(in the rows, 128 means zero)
X: several groups of rows, each row roughly a mix of its group's hidden directions
X (110 x 11)
| 140 |  95 | 171 | 123 | 134 | 120 | 128 | 121 | 122 | 203 | 166 |
| 161 | 152 | 154 | 194 | 138 |  99 | 159 | 133 | 134 | 116 | 170 |
| 105 | 128 |  54 | 109 | 122 | 155 | 121 | 147 | 165 |  89 | 129 |
| 118 | 180 |  82 | 125 | 141 | 142 | 114 | 136 | 146 |  63 | 108 |
| 135 | 122 | 198 | 153 | 144 |  87 | 112 | 153 | 125 | 159 |  95 |
| 137 |  89 | 127 | 159 |  84 |  75 | 168 | 101 | 109 | 110 | 140 |
| 101 | 177 | 131 | 112 | 124 | 139 | 126 | 163 | 151 | 103 |  61 |
| 182 | 125 |  95 |  76 | 146 | 153 | 164 | 133 | 158 | 135 | 151 |
| 112 |  56 | 119 | 145 |  91 |  84 | 116 | 110 | 128 | 137 | 157 |
| 124 | 172 | 147 | 118 | 125 | 142 | 143 | 198 | 170 | 106 | 109 |
| 163 | 125 | 127 | 189 | 172 | 149 | 101 | 132 | 124 | 114 | 175 |
| 124 | 104 | 173 | 161 | 130 | 138 |  95 | 200 | 138 | 127 | 111 |
| 159 | 151 |  52 | 127 | 137 | 125 | 136 | 103 | 134 |  87 | 155 |
|  93 | 129 | 132 |  61 |  88 | 128 | 150 | 170 | 144 | 125 | 103 |
| 122 | 125 | 180 | 140 | 134 | 151 |  87 | 174 | 146 | 179 | 110 |
| 165 | 109 |  93 | 123 | 154 | 125 | 137 |  58 | 112 | 151 | 160 |
| 130 |  99 | 199 | 145 | 116 | 115 | 134 | 120 |  98 | 182 | 135 |
| 151 | 129 | 120 | 174 | 100 | 111 | 167 | 147 | 130 |  58 | 134 |
|  98 | 152 | 142 | 120 |  98 | 159 | 154 | 191 | 156 | 124 |  89 |
| 149 | 134 | 124 | 155 | 178 | 114 | 107 |  67 | 124 | 172 | 149 |
| 150 |  77 | 120 | 103 | 147 | 135 | 161 | 120 | 145 | 138 | 197 |
| 100 | 141 | 139 |  64 | 167 | 124 | 130 | 175 | 142 | 119 |  92 |
| 127 | 149 |  81 |  97 | 154 | 128 |  97 |  74 | 123 | 100 | 166 |
| 117 | 109 |  59 | 102 | 115 | 130 | 142 | 153 | 170 |  89 | 142 |
| 107 |  97 | 117 | 100 |  97 | 134 | 141 | 143 |  79 |  75 |  88 |
|  93 | 150 | 177 | 116 | 167 | 113 | 107 | 178 | 148 | 156 | 111 |
| 167 | 123 | 119 | 156 | 121 |  90 | 141 |  54 | 105 | 140 | 144 |
| 119 | 174 | 158 | 159 | 146 | 153 |  87 |  92 |  94 | 139 |  92 |
| 153 |  78 | 167 | 151 |  90 | 122 | 130 | 113 |  97 | 145 | 176 |
| 149 |  92 | 123 | 126 | 186 | 113 | 112 |  78 |  88 | 154 | 139 |
| 119 | 174 |  79 | 106 | 155 | 164 | 105 | 114 | 121 |  80 | 112 |
| 134 | 124 | 178 | 102 | 195 | 134 | 112 | 149 | 142 | 147 | 166 |
| 103 | 161 |  99 | 113 |  83 | 140 | 136 | 131 | 147 |  81 |  75 |
| 131 | 126 | 109 | 178 | 110 | 150 | 142 | 130 | 131 |  61 | 173 |
|  99 | 131 | 180 | 110 |  85 |  80 | 116 | 150 | 146 | 159 | 103 |
| 108 | 124 |  79 |  91 | 176 | 111 | 129 | 144 | 178 | 106 | 108 |
| 146 | 118 |  63 | 146 | 102 | 135 | 127 |  70 | 134 |  96 | 147 |
| 169 |  79 | 115 | 134 | 145 | 115 | 149 |  94 |  92 | 136 | 180 |
| 153 | 103 |  99 | 132 | 128 | 127 | 107 |  63 |  77 | 151 | 152 |
| 137 | 126 |  55 | 124 | 125 | 133 | 142 |  87 | 132 |  79 | 153 |
| 164 | 152 | 136 | 174 | 154 | 113 | 138 | 108 | 155 | 157 | 186 |
| 105 | 139 | 110 | 121 |  84 | 118 | 161 | 166 | 168 |  81 |  95 |
| 170 | 128 | 136 | 169 | 175 | 107 | 157 | 121 | 105 | 110 | 178 |
| 135 | 102 | 147 | 170 | 116 | 131 | 111 |  82 |  76 | 165 | 159 |
| 118 | 100 | 100 | 126 |  53 | 102 | 165 | 132 | 145 | 101 | 123 |
| 116 | 174 | 113 | 179 | 107 | 131 | 119 | 136 | 122 |  93 |  68 |
| 126 | 123 |  99 |  74 | 182 | 136 | 141 | 114 |  84 |  95 | 145 |
| 135 | 120 |  69 | 124 |  60 | 137 | 144 | 116 | 153 |  99 | 110 |
| 171 | 164 | 145 | 153 | 196 | 116 | 153 | 141 | 141 | 122 | 156 |
| 145 | 116 | 148 | 146 | 170 | 161 | 112 | 113 | 112 | 136 | 203 |
| 127 | 125 |  89 | 150 | 180 | 103 | 116 | 120 | 134 |  58 | 131 |
|  78 |  94 | 138 |  87 |  78 | 110 | 117 | 125 | 120 | 161 |  97 |
| 167 |  81 | 147 | 141 | 136 | 125 | 112 |  92 |  94 | 162 | 176 |
| 149 | 153 |  95 | 142 |  70 | 173 | 107 | 109 | 114 |  89 | 113 |
| 107 | 182 |  94 | 152 | 126 | 143 | 143 | 148 | 163 |  78 |  99 |
| 168 | 114 |  82 | 137 | 124 | 122 | 153 |  57 | 110 | 118 | 144 |
| 147 |  72 | 141 | 139 | 117 | 131 | 130 | 118 | 101 | 165 | 194 |
| 119 | 114 |  74 | 106 |  85 | 160 | 112 |  77 | 116 | 116 | 102 |
|  98 | 119 | 198 | 130 | 114 | 120 | 142 | 153 | 122 | 179 |  98 |
|  99 | 129 | 159 |  93 |  87 | 136 | 143 | 191 | 151 | 124 |  97 |
| 156 |  97 | 140 | 136 | 179 | 116 | 106 |  91 | 101 | 160 | 174 |
| 167 | 130 |  92 | 152 | 136 | 130 | 120 |  82 |  97 | 111 | 189 |
| 139 |  77 | 126 |  96 | 136 | 102 | 176 | 143 | 170 | 114 | 166 |
| 162 | 115 |  77 | 125 | 175 | 120 | 119 |  95 | 121 | 124 | 183 |
| 139 |  66 | 147 | 128 |  85 |  81 | 165 | 148 | 139 | 114 | 124 |
| 104 | 101 | 138 |  61 | 133 | 118 | 131 | 157 | 125 | 136 |  68 |
| 135 | 161 | 123 | 123 | 162 | 141 | 127 | 187 | 184 | 103 | 156 |
| 145 | 106 | 101 | 132 | 172 | 122 | 132 | 107 | 111 | 158 | 201 |
| 146 | 100 |  67 | 127 | 128 | 157 | 173 | 108 | 138 | 104 | 169 |
|  98 | 169 | 101 |  96 | 109 | 111 | 127 | 140 | 153 | 108 |  62 |
| 118 | 120 | 143 | 137 |  59 |  84 | 104 | 110 |  97 | 140 |  92 |
|  97 | 163 | 130 | 104 | 143 | 184 |  94 | 180 | 134 | 107 | 126 |
| 142 |  80 | 161 | 123 | 101 | 112 | 122 | 110 |  93 | 191 | 148 |
| 132 | 100 |  67 | 115 |  95 | 115 | 150 | 111 | 140 |  68 | 125 |
| 151 | 161 |  94 | 166 |  90 | 116 | 148 |  78 | 108 |  96 | 147 |
| 119 | 156 |  82 | 128 |  96 | 136 | 142 | 116 | 142 |  60 |  92 |
| 158 | 167 |  77 | 132 | 112 |  93 | 167 | 102 | 138 |  87 | 129 |
| 107 | 187 | 124 | 123 | 142 | 125 | 144 | 169 | 155 |  70 | 114 |
| 160 | 120 |  66 | 136 |  99 | 121 | 146 | 105 | 131 |  84 | 170 |
| 129 | 166 | 163 | 155 | 169 | 152 |  70 | 119 |  95 | 131 | 143 |
| 115 |  97 |  93 | 112 |  54 | 149 | 146 | 148 | 159 | 126 | 109 |
| 112 | 165 | 174 | 167 | 147 | 138 | 114 | 179 | 150 |  91 | 119 |
| 178 | 131 |  70 | 124 | 151 | 115 | 140 |  97 | 119 | 114 | 179 |
|  88 | 134 | 171 | 136 | 107 | 149 | 101 | 200 | 127 | 123 | 119 |
| 110 | 147 |  78 | 160 |  83 | 158 | 157 | 119 | 151 | 100 | 162 |
| 166 | 173 | 118 | 153 | 145 | 145 |  92 |  88 |  93 |  89 | 133 |
| 150 | 133 | 177 | 171 | 134 | 120 | 111 |  84 |  77 | 136 | 154 |
| 123 | 164 |  84 | 114 | 129 | 121 |  89 |  91 |  98 |  95 |  81 |
|  99 | 164 |  97 |  61 | 119 | 124 | 122 | 125 | 146 | 146 |  83 |
| 144 | 109 | 170 | 149 | 128 | 101 | 102 | 108 |  91 | 194 | 112 |
| 164 | 151 | 107 | 132 | 131 |  64 | 170 |  92 | 138 |  98 | 122 |
| 159 |  63 | 104 | 130 | 120 | 162 | 114 | 140 | 117 | 123 | 183 |
| 122 | 149 | 105 |  91 | 173 | 149 | 147 | 164 | 162 |  80 | 104 |
| 105 | 156 | 167 | 109 | 125 | 113 | 140 | 169 | 152 | 116 |  61 |
| 123 | 104 | 184 | 123 | 149 |  84 | 139 | 129 | 106 | 188 | 135 |
| 115 | 132 | 111 | 116 | 123 | 156 | 168 | 176 | 169 |  69 | 130 |
| 139 | 103 | 203 | 133 | 157 | 113 | 125 | 161 | 130 | 171 | 132 |
|  82 | 113 | 140 |  96 | 115 | 134 | 144 | 185 | 166 | 151 |  92 |
| 113 | 148 | 202 | 163 | 150 | 111 | 120 | 107 |  93 | 153 | 121 |
| 141 |  86 | 192 | 153 | 133 | 123 | 145 | 160 | 135 | 163 | 163 |
|  93 |  60 | 123 | 103 | 115 | 143 | 129 | 158 | 157 | 171 | 134 |
| 175 |  96 | 135 | 141 | 150 | 132 |  93 |  88 |  92 | 129 | 177 |
| 114 | 139 | 147 | 101 | 141 | 175 |  87 | 158 | 134 | 150 |  68 |
| 132 | 138 | 127 | 149 | 177 | 149 |  90 | 109 | 124 | 155 | 196 |
| 143 |  95 | 135 |  85 | 198 | 132 | 119 | 148 | 118 | 153 | 162 |
| 159 | 100 | 108 | 145 | 155 | 129 | 120 |  85 | 118 | 155 | 196 |
| 145 | 100 | 186 | 134 | 149 | 102 | 114 | 125 | 112 | 194 | 135 |
| 124 | 155 |  51 | 109 | 128 | 125 | 125 |  76 | 129 | 104 | 119 |
|  98 | 107 | 134 |  95 | 141 | 105 | 163 | 159 | 163 | 183 | 100 |
| 135 | 123 | 138 | 100 | 107 |  78 | 190 | 156 | 160 | 142 | 102 |

which group is each row in? (one row of each group first)
|  94 | 170 | 127 |  87 | 110 | 149 | 126 | 146 | 145 | 182 |  89 |	V
| 138 |  80 |  96 | 101 | 152 | 150 | 100 |  81 |  91 | 150 | 149 |	J
| 151 | 128 | 172 | 143 | 175 |  68 | 141 |  97 | 109 | 133 | 151 |	S

|  90 | 150 | 150 | 117 |  88 | 101 | 153 | 155 | 129 | 103 |  68 |	J
| 107 | 120 | 195 | 135 | 132 |  76 | 147 | 160 | 117 | 161 | 119 |	J
|  99 | 136 | 117 | 134 |  52 | 132 | 127 | 105 | 124 | 117 |  74 |	J
| 116 | 177 | 131 | 116 | 151 | 131 | 144 | 168 | 139 |  71 |  83 |	J
|  95 | 161 | 178 | 153 |  98 | 163 | 102 | 151 | 111 | 102 |  98 |	S
| 107 | 131 | 127 | 121 | 130 | 102 | 125 | 162 | 157 |  89 |  52 |	J
| 105 | 106 | 130 |  72 | 114 | 169 | 105 | 187 | 144 | 133 | 114 |	J
| 129 | 136 |  92 | 113 | 128 |  87 | 124 | 121 | 132 |  61 |  77 |	V
| 137 | 165 |  95 | 109 | 192 | 124 | 112 |  97 | 124 | 150 |  86 |	V
|  91 | 186 |  73 | 137 | 111 | 142 | 151 | 136 | 148 | 100 | 109 |	S
| 161 |  97 | 166 | 157 | 164 |  95 | 134 | 117 | 117 | 177 | 160 |	J
